In the rows, zero is written as 128.
One turn or mirror swaps these rows in pairs. Which row does each one swap with?
mefe: [109 122 142 138 126 102 154  88 126 125 130 136 158 163 126 121 147 135
 132 111 134 116 136 127 184 134  97]
mave: [134 115 149 107 113 147 153 119 128 167 125 134 115 158 121 145 132 101
 100  71 117 100 112 110 131 154 107]
dapa: [129 102 134 118 112 133 156 130 119 171 133 126 103 149 118 172 132  94
 123  79 124 100 121 117 123 124 114]
pirul: [ 95 145 160 135 127 124 138  95 119 160 123 143 117 119 107 130 136 127
 174 122 122 125 105 150 140 104  82]
rukeg: [129 100 128 160 130  97 135  85 129 136 106 153 101 140 122 171 141  93
 129 104 145  81 136 152 139 157 121]
Lel: [ 96 142 138 145 102 150 134  96 154 136  91 113 118 130 121 152 135 101
 111  78 179 115 109 147 142 141 106]
luf: [121 127 117 118 112 124 148 124 163 163 114 137 121 158 130 136 136 123
 136 105 153  99 166 124 131 130 124]
meb: [151 134 162 139 123 105 153 122 133 144 118 135 126 156  86 141 138  94
 163  81 107 152 116 135 126 163 101]
Balad: [126 114 143 122 135  92 166  88 113 130 121 139 158 172 102 134 139 126
 129  89 130 119 142 142 166 162  88]
Poget: [151 151 160 140 114 106 153 119 125 158 128  99 123 162  96 164 125  94
 139  78 103 136 117 142 128 145 103]
vekur: [129 139 132 106 112 117 156 118 150 170 121 142 126 160 123 132 130 145
 138  92 144 108 175 130 141 129 110]
tal: [145 136 143 146 124  93 174 111 119 160 126 139 128 171  93 153 125 104
 169  87 109 138 107 138 132 148 102]
pagi: [119 105 151 102 132 134 146 114 128 166 126 119 103 162 121 156 124 108
 108  83 106  95 120 106 149 128 109]
delo: [115 100 130 163 139  96 134 100 125 132 108 146  89 134 113 168 136  93
 141 111 128  85 131 152 145 163 105]
Pusuz: [ 99 140 156 139 124 146 145  97 136 160 117 104 123 135  85 117 131 128
 146 119 111 127 102 157 141 103  80]
fezu: [126 125 133 165 122 132 152  71 134 164 104 166 133 103 114 154 170 126
 152 108 106 115 123 171 154 143  96]
Gabo: [119 127 109 124 124 158 139 118 127 153  87 148 117  86 117 150 121 112
 144 100 121 118 108 139 164 131  77]
luz: [117 123  99  97 110 103 138 120 137 126  93 122 117 119  94 146 130 122
 113 114 117 112 129 156 147 159  73]
tor: [ 98 126 139 142 110 141 124  94 151 135  83 112 118 118 119 150 139 109
 107  86 170 121 110 155 162 151 105]
bas: [134 103 133 158 125 102 137  85 123 127 119 145 101 129 113 160 148  89
 132 107 142  71 136 151 125 139 109]
Reduz: [135 121 144 144 131 126 160  67 133 142 115 165 132 107 117 153 169 132
 137 112  99 102 117 159 146 147  72]
lan: [121 113 138 139  95 135 153 118 140 157 101 117 134 108 136 141 155 118
 156 111 134 107 125 159 189 160 121]
Minid: [117 128 114 100 103  98 149 121 135 147  96 128 116 103 103 137 144 135
 124 112 104 106 131 171 153 166  80]
garo: [137 141 131 136 138  91 150 111 118 155 128 159 131 139  95 150 129  87
 164  72 121 143 124 149 129 147  85]
safo: [154 140 138 157 148  94 162 120 122 148 119 118 111 155  90 148 131  96
 149  96 101 138 110 154 126 145 117]
Gubed: [126 138 133 111 102 117 163 117 155 185 118 126 121 146 130 139 148 136
 128  94 144  96 166 140 131 141 123]
moli: [127 127 136 159 136 133 145  65 129 146 103 164 140 106 103 150 173 133
 144 115 103 114 122 159 143 149  85]
giz: [105 106 145 139 130 126 159  87 143 137  93 104 156 132  84 147 105 117
 109  94 130 125 151 174 129 121 102]
Fose: [132 119 169 145 126 134 158  93 155 183 129 108 128 139 111 164 159 127
 112  73 119 140 120 134 146 174 117]
Zosir: [118 125 108 102  98  99 142 131 134 139 111 125 131 117 103 141 129 138
 113 112  96 113 130 164 148 143  74]
Nup: [146  99 130 132  97 136 162 125 143 165 105 159 141 144 101 123 121 104
 134  97 154 110 142 162 126 122 107]
lises: [134 102 151 103 100 114 173  71 119 164  97 117 113 118  96 168 133 114
 129  88 142  88 145 162 135 153 107]
Pom: [127 108 120 155 123  98 139  93 129 130 111 156 104 147 136 181 145 103
 144 107 148  90 135 137 154 157 119]
desut: [118 109 134 139 128 107 164  94 145 135  97 116 150 127  88 153  96 114
 116  77 113 133 155 170 133 120 101]
Fulis: [127 105 132 154 134  86 138  85 122 135 111 151 100 133 114 173 136  95
 132 111 137  87 144 151 131 153 118]
tasip: [ 97 140 141 143 121 135 141  80 130 160 128 107 116 129  97 143 144 133
 150 136 119 133 109 138 120 101  86]
lazal: [115 132  99 135 139 152 150 108 119 163  96 149 107  98 124 158 116 128
 150 113 107 115 122 133 152 135  87]
peke: [133 108 171 146 126 127 156  92 158 167 102 111 122 144 111 178 150 128
 113  75 119 150 125 131 126 156 115]
fesuk: [127 102 136 161 120  97 145  94 125 131 116 161 109 139 117 172 140  92
 127 109 145  85 129 157 130 166 120]
zep: [127 121 146 149 129 135 147  72 135 134  99 164 133 113 122 154 177 131
 146 125 107 123 109 154 144 144  80]
Vir: [124 112 165 144 125 131 165  98 168 179 115 110 129 131 120 169 147 137
 114  63 121 143 124 136 145 156 111]
Dezut: [ 96 141 146 139 129 138 119  99 132 170 145  91 123 139 106 132 141 113
 123 110 121 127 116 144 141 105  82]
Tosam: [108 137 164 134 125 144 146 103 127 164 140 110 108 126  78 126 113 101
 135 108 123 114 109 158 132 108  80]
daka: [ 93 134 156 138 123 137 145 110 135 164 126 118 120 136  99 118 132 131
 157 123 128 116  96 144 134 103  75]
Vibuk: [147 105 139 111 103 110 166  80 131 161  90 108 116 105  92 181 128 116
 116  89 140 109 140 158 146 158  92]
milev: [120 111 165 152 120 126 149  94 158 177 116 113 137 143 103 165 156 133
 105  67 121 146 117 133 136 159 124]
Kaneg: [115 129 108 105  99  93 144 126 138 137 104 123 122 117  99 141 121 135
 133 123 111 108 123 170 143 163  77]
tasu: [101 141 146 140 105 145 124 103 151 126  91 107 121 118 121 141 140 109
 110  86 167 131 113 152 164 147 109]
tema: [113 113 136 149 131  95 157  98 117 125 119 141 162 166 122 133 144 126
 143 118 141 121 133 140 179 157 105]
Setas: [138 149 132 151 126 107 167 123 112 163 142 138 118 148  99 152 120  95
 170  94 132 133 106 137 156 150  96]
Gid: [152 148 140 145 126 101 170 124 125 156 120 119 124 163  86 157 120 101
 160  82 111 132 110 143 126 154  88]
befi: [112 104 113 144 120 107 162  91 132 138  92 118 140 127  88 149 105 141
 113  95 114 133 159 165 123 137  87]
Bodi: [126 141 145 140 135  77 154 128 103 143 133 138 125 154  97 156 128  91
 144 100 111 134 103 139 137 150 106]
zoruv: [ 92 141 166 146 125 124 129 111 125 185 128 101 104 146  86 133 147 116
 134 110 133 123 106 140 147 121  81]
Rup: [113 108 145 134 112  92 149  91 128 132 125 130 163 164 131 126 151 134
 118  98 139 132 125 125 166 148  94]
tif: [104 120 147 127 107 149 121  99 157 125  82 110 109 117 110 157 127 108
 104  80 155 110 120 159 151 139  99]
gumi: [129 101 174 148 132 137 159  93 157 165 123 107 126 134 121 171 146 134
 119  57 129 144 117 151 142 154 113]
Dapag: [148 106 142 118 119 131 154 112 125 178 128 129 105 156 119 165 132  97
 110  82 127  88 126 106 139 144 108]
nepo: [127 140 137 111 105 120 152 116 160 170 120 126 124 164 121 129 129 136
 142 103 154  98 161 139 128 142 116]
lole: [117 119 105 112 121 153 146 113 115 148  87 158 120  92 124 160 128 114
 142 106 115 112 129 146 153 123  84]
Rov: [135 116 144 155 135 132 157  65 125 134 122 157 132 110 123 160 167 134
 146 107 114 109 111 171 147 148  79]
fosa: [136 108 141 103 117 141 144 122 123 167 119 120 110 161 127 165 135 104
 106  79 121 105 135 109 155 145 113]
sada: [126 111 171 139 112 126 157  78 145 185 113 112 124 144  98 164 163 126
 102  66 120 132 116 146 150 165 112]
feza: [132 102 150 141  96 136 147 111 149 159 113 136 133 116 140 136 163 120
 150 116 146  97 133 146 184 144 115]
Simo: [116 113 137 148 111 117 154 108 134 132 121 143 157 170 125 108 151 140
 126 104 136 120 146 132 161 147 102]
sono: [122 122 141 150 131 137 156  66 132 160 115 166 132  92 108 154 163 127
 145 114 106 117 115 166 135 151  83]
gugi: [124 139 114 113 132 161 143 121 112 144  95 136 101 107 113 146 135 112
 154  97 123 116 117 134 167 135  70]
vor: [ 98 163 158 138 139 144 137 104 132 155 117 112 122 130  94 128 123 113
 139 115 135 131 123 153 131  96  95]
Vavi: [140 156 135 161 121 103 156 120 118 166 116 149 128 138  85 152 136  81
 164  88 119 129 114 162 123 141  84]
furu: [ 91 108 127 149 125 130 158 100 151 147 108 109 169 124 107 138 113 130
 126 101 117 128 148 172 144 106 104]
gub: [ 95 133 146 150 117 152 127  98 153 134  86 105 110 118 111 153 133 119
 111  95 168 128 124 157 162 155 105]
Sen: [127 110 131 149 135 112 151  81 145 137  90 120 152 120 102 144 110 123
 128  95 110 130 169 170 129 122  88]
gerur: [102 129 139 147 115 130 129 109 147 131  88  99 107 113 117 152 138 111
 126  74 174 136 113 141 164 153 103]
geg: [132 105 109 128 120 117 146 110 114 162 107  99 111 146  92 145 130 139
 121 130 141 126 124 143 180 155  77]
poda: [125 143 101 118 127 147 157 114 123 141  91 160 126 108 126 156 115 108
 153  90 109 119 115 136 156 121  89]
feg: [ 96 148 154 131 137 132 149  96 124 157 117 123 115 136  96 112 145 130
 142 113 143 139  87 149 129 103 100]

fosa is swapped with lole
gerur is swapped with bas
moli is swapped with milev
Simo is swapped with befi
garo is swapped with Dezut
Gid is swapped with daka
pagi is swapped with poda
feza is swapped with Vibuk
Sen is swapped with Rup
vor is swapped with Bodi

One turn or mirror swaps these rows in pairs. Which row does each one swap with?
renob: [155 133 151 139 124 144 143 141 127 133 144 130 151 156 138 168 130 117
 108 106 103 149 127 111 112]
dun: [151 135 117 139 116 123 113 146 144 132 131 140 162 119 143 144 105  87
 134 144 124  80 129 136 116]
bonok: [115 153 125 117 144 116  88 134 131 119 159 122 167 119 130 110 141 104
 113 145 135 114 138 112 146]
fusov: [135 123 122 112 149 117 164 100 150 133 134 121 136 111 113 106 108 119
 141  99 137 149 131 144 133]
birel: [125 114 134 120 157  96 105 107 117 113 116 135 123 146 141 132 133 133
 108 149 127  97 125 150 147]
fubim: [134 107 135 130 151  98 110  96 129 115 108 141 115 150 139 132 133 139
 120 128 133  96 126 157 136]
fivi: [165 140 145 152 111 127 145 131 133 128 146 125 153 143 140 164 120 114
 104 111 107 150 125 113 124]
bufep: [150 138 105 129 119 113 113 148 141 120 125 128 155 130 141 145 105  92
 138 138 125  78 143 137 113]
bobu: [136 114 130 126 155  94  98 110 129 107 118 136 122 151 133 133 126 142
 125 141 129  95 125 144 150]
Rize: [117 142 121 134 126 124 138 153 140 122 109 114 101 127 140 118 142 124
 154 143 140 126 117 105 160]
Zamaf: [148 121 170 125 128 103 120 157 166 145 136 146 144 122 142 111 102 129
 133 121 134 133 156 127 132]
pego: [158 128 162 146 127 144 145 140 145 135 133 136 154 150 127 160 123 124
 109 114 104 150 120 105 124]
vafe: [152 160 132 126 133  95 135 156 148 146 134 135  99 112 126 145 138 131
 131 122 124 141 128  95 117]
mer: [113 142 118 119 152 122  84 130 130 124 149 123 171 117 136 116 142 105
 111 147 132 119 132 114 146]
vinu: [159 137 138 138 110 122 148 139 129 126 130 121 147 151 138 164 115 114
  99 106 106 152 135 115 110]
fari: [125 138 130 134 135 123 126 151 135 132 113 120 105 131 132 117 131 128
 152 149 133 115 127  90 167]
Nur: [100 126 142 125 117 144 147 126 121 159 117 127 147 125 114  93 105  95
 132 108 126 146 135 119 134]
rimor: [ 95 114 127 121 107 141 152 138 130 140 101 138 143 124 142 117  93 101
 121 124 132 141 132 140 100]
Nez: [138 107 145 127 147  98 136 107 139 118 106 149 105 146 134 133 116 150
 124 121 134 122 130 158 128]
soz: [134 111 133 132 153  97 112  99 130 111 109 137 116 152 139 138 132 149
 118 132 133 110 122 156 132]
lur: [136 155 107 136 111 118 114 161 143 149 162 129 159 109 113 121 138 123
 135 127 140 152 135 104 116]
pes: [133 129 110 130 141 159 133 109 128 125 139 141 168  95 119 118 137 110
 134 112 125 100 138 134 148]
muduf: [134 164  99 136 113 112 144 141 123  99 126 112 107 135 144 131 141 116
 132 124 139 144 131 113 138]
varu: [151 164 128 128 130  96 127 154 137 153 138 144 106 110 112 134 137 118
 137 118 126 124 127  90 114]
fevos: [112 144  96 115 117 116 127  98 114 143 123 133 136 122 114 127 152 126
  96 117 112 124 104 152  99]
nep: [146 129 137 136 142 112 126 121 149 166 123 150 156 149 129 106  98 109
 158 128 136 149 146 132 109]
vosok: [104 116 134 115 110 129 144 142 128 132  96 147 135 130 150 122  85 103
 125 124 139 127 137 149 103]
kaze: [123 134  89 126 112 114 120 144 132 150 113 131 105 119 109 123 158 112
 130 128 135 119 103 152 104]
porif: [136 123 143 124 130 136 148 173 147 127 131 135 123 111 158 145 147 129
 121 126 116 168 123 122 118]
Tuto: [150 148 119 119 142 142 132 122 145 145 154 119 170 110 111 116 125  89
 147 125 117  99 140 134 143]
fem: [145 106 157 143 125 161 125 149 135 143 114 141 128 137 142 138 162 140
 121 120 107 127 114 130 144]
gak: [120 131 127 120 152 109  82 121 124 127 153 127 166 126 146 115 143 110
 120 157 135 111 136 126 149]
bon: [139 149 123 116 137  99 140 163 148 132 140 137 105  97 142 146 140 128
 117 130 123 153 125 106 106]
Bug: [144 137 111 132 138 154 137  95 132 135 136 147 163  99 105 111 128 113
 122 110 117 106 149 120 134]
Vuvi: [ 92 112 119 123 111 127 151 138 125 131 102 152 134 116 145 127  94  97
 131 131 134 132 137 137 101]
fasi: [118 146  77 125 116 116 131 114 118 143 123 133 125 119 106 120 158 115
 109 129 126 133 111 149 100]
pezok: [138 112 129 120 155 105 160  96 144 122 110 142 119 132 128 126 107 141
 124 107 139 146 136 150 132]
foseb: [102 142 146  97 105 122 133 103 111 148 143 144 152 134 113 135 139 139
  99 112 104 133 110 136 120]
Bazug: [130 154 113 142 118 110 139 146 134  92 123 111 101 131 148 130 137 117
 141 126 140 125 131 116 153]
dob: [130 125 127 123 125 102 124 134 149 137 140 140 155 133 144 119 106 104
 170 111 147 143 139 167 109]
pez: [152 148 114 136 127 134 115 141 151 126 137 136 167 120 122 128 125  80
 144 135 121  75 129 129 129]
vezom: [111 136 111 113 110 119 124 107 109 150 128 134 148 131 108 121 143 122
  86 117  99 137 105 139 106]
naf: [136 131 123 130 137 110 123 125 147 163 130 141 159 135 127 111  97  98
 162 121 146 142 148 149 101]
Besi: [135 105 130 133 153  95 124 103 140 119 106 140 109 151 130 133 117 147
 129 117 136 121 128 162 128]
dama: [137 131 150 144 151 128 117 150 141 156 113 132 112 143 122 119 127 135
 148 152 122 125 121  90 149]
Vemug: [122 135 116 122 126 128 134 144 144 115 146 137 160 103 143 120 122  99
 170 108 140 120 139 161 129]
gomig: [150 146 117 122 131 131 116 139 145 126 134 137 160 125 142 137 120  87
 142 136 114  71 140 136 123]
gafo: [109 126 179 106 108 123 108 138 135 143 143 139 161 151 136 130 121 148
 115 127 111 140 122 120 138]
tela: [158 142 148 146 106 134 151 132 127 121 149 124 145 145 134 157 133 112
  96 116 108 153 127 117 118]
zilu: [111 131 170 106 104 117 113 123 116 148 153 139 154 132 136 136 135 145
 107 117 105 136 113 120 136]
Gusa: [120 143  82 118 118 111 132 114 123 147 119 131 117 114 106 127 151 120
 105 121 115 130 108 146 101]
kegop: [127 151 112 142 110 101 148 136 130 100 118 115 102 136 154 129 141 111
 141 124 131 146 134 118 148]
lom: [ 89 119 140 125 124 142 157 128 129 145 111 131 142 117 126 101 101  96
 130 108 138 148 132 129 130]
Padub: [120 149 138 133 131 136 138 113 127 166 136 131 153 117  95  89 113  94
 141 104 116 131 133 114 136]
negu: [162 137 121 135 137 130 130 108 155 146 138 148 158 102 113 104 117 117
 121 115 126 117 168 123 127]
Vov: [131 115 118 122 135 125 120 167 147 156 115 118  95 123 120 129 150 123
 144 136 138 127  98 134 113]
Lus: [146 131 123 132 118 129 116 142 141 120 134 141 156 126 142 139 106  93
 138 154 128  72 135 143 117]
zikad: [126 126 130 124 164 107  87 116 127 114 130 131 134 151 139 125 151 122
 119 159 140 105 131 141 146]
Mano: [127 116 137 115 166 103  91 108 125 115 123 135 134 150 142 137 139 136
 115 138 137  99 129 141 142]
roda: [112 130 179 108 108 123 105 135 134 144 144 138 155 144 141 133 127 145
 119 113 105 133 114 124 147]
mivat: [115 136  95 116 116 122 131  94 109 145 124 137 137 127 112 131 154 130
  95 122 112 130 105 137 105]
banez: [156 109 151 155 120 150 107 144 138 149 113 145 118 151 128 137 157 139
 135 125 113 115 125 125 136]
diru: [149 115 173 134 139 148 129 162 141 159 138 126 133 144 123 156 133 129
 126 130 111 138 116 114 131]
Laz: [158 124 141 155 106 136 103 156 146 162 131 145 124 142 112 139 147 146
 137 122 127 126 133 114 116]
situb: [109 142 121  95 111 120 120 102 109 151 136 130 155 138 121 129 151 131
  96 114 105 130 107 138 113]
nor: [105 136 112 109 108 118 129  97  95 141 134 130 147 139 114 133 145 130
  96 121 107 131 102 146 119]

bobu is swapped with vezom
Vov is swapped with fusov
Tuto is swapped with diru
vafe is swapped with naf
Gusa is swapped with Besi
bon is swapped with dob
Bug is swapped with banez
Lus is swapped with tela
nor is swapped with birel

